Each row has a name. Each piece below is followed by the name of the row it came from, unless a question asks for something else. Each question is about the rows just above it. Places in a row count from 0.

Nuru: [-2.60  0.48  8.80 -1.42 -0.59  0.96  0.34 -0.91 -0.58]
famus: [-0.88  0.46 -6.09  1.25 -3.17 -0.96 -2.67 -5.13  1.97]
mobe: [-1.29 -3.95  5.85  3.20 -0.96  2.66  2.23  4.68  1.63]
riro: [-0.22 -3.57  4.10 -0.65 -6.66  0.15 -1.85  2.28  0.74]
Kul: [ 1.72  1.74  5.75  0.63 -4.18  2.17 -2.62  3.02 -1.45]
fas: [-0.23 -0.93 -6.41  0.93  4.26 -5.20 -0.93 -3.19 -2.18]
nup: [ 1.97 -6.09  0.46 -5.13 -0.95 -3.17 -2.67 -0.88  1.25]
Tusu: [-2.90 -5.05 -3.49 -1.78 -1.52 -0.32  1.41 -2.31  5.24]
Zuk: [-1.21 -7.39 -0.95  0.18 -0.30  1.36 -0.30 -3.43  4.01]
Which row holds these entries in another order? [ 1.97 -5.13 -2.67 -0.96 -3.17  1.25 -6.09  0.46 -0.88]	famus
Count the entries of [-1.29 -3.95  5.85]:	3

Suzef: [ 1.15 -2.31 -0.64 -9.66 -0.21  0.24  2.93 -4.54]
Bega: [-0.11  3.65 -2.09  1.72  2.24  1.02  3.33 -2.79]
Vofi: [ 0.58 -0.14 -0.97 -4.67  0.57  0.47  2.68 -3.34]
Laleg: [-1.04  0.61  1.50  8.40 -0.77 -0.73 -4.38  5.59]
Zel: [ 0.36  4.02 -3.17 -1.93  3.01  1.54  6.00 -5.92]
Zoti: [ 0.87 -0.12 -1.50 -6.93  4.03  0.73  4.07 -5.04]
lilan: [ 1.15 -2.31 -0.64  4.02 -0.21 -0.31  0.20 -1.34]
mit: [ 0.88  1.03 -2.24 -6.73 -0.21  0.31  3.10 -4.64]
vozi: [ 0.88  1.03 -2.24 -6.73  1.65  1.09  5.33 -6.17]
Depi: [ 0.27 -4.68  2.45 -3.19 -2.74 -1.19 -3.67  2.83]
Put [-9.66 -4.54 -2.31 -0.64 -0.21  0.24  1.15  2.93] back in order: which row is it?	Suzef
Shared by Zel and lilan:	[4.02]
Number of entries in [ 0.88  1.03 -2.24 -6.73 -0.21  0.31]:	6
Number of entries in [ 0.88  1.03 -2.24 -6.73  1.65  1.09  5.33]:	7

Kam: [ 1.96 -7.54  2.49  2.72  0.24 -0.79 -3.96]
bas: [-3.80  2.91 -3.36 -1.65  6.45  2.86 -6.82]
lala: [ 2.72  0.25  2.49 -0.79  1.96 -3.96 -7.54]
Mego: [-3.35 -3.15  5.36 -4.10 -3.03  1.87  0.05]
gug: [-4.10  1.87 -3.03 -3.35  5.36  0.05 -3.16]
Gog: [-4.23  3.12 -3.63 -1.37  6.79  1.87 -6.22]
zef: [ 2.61 -9.10  3.58  2.66 -0.11 -1.13 -5.49]
Perop: [-4.21  3.03 -3.36 -2.98  6.19  2.39 -6.67]
Where does [ 5.36 -4.10 -3.03] start? Give its row and place.	Mego, 2
Count the entries of [-4.23  3.12 -3.63 -1.37]:	4
[-3.36 -2.98  6.19  2.39 -6.67 -4.21  3.03] is which row reordered?	Perop
[ 0.24 -0.79 -3.96  1.96 -7.54  2.49  2.72] is which row reordered?	Kam
The one value in Perop and bas:	[-3.36]
Put [-3.16  0.05  5.36 -3.35 -3.03  1.87 -4.10] back in order: which row is it?	gug
How many entries does [-4.10  1.87 -3.03 -3.35  5.36  0.05] have?	6

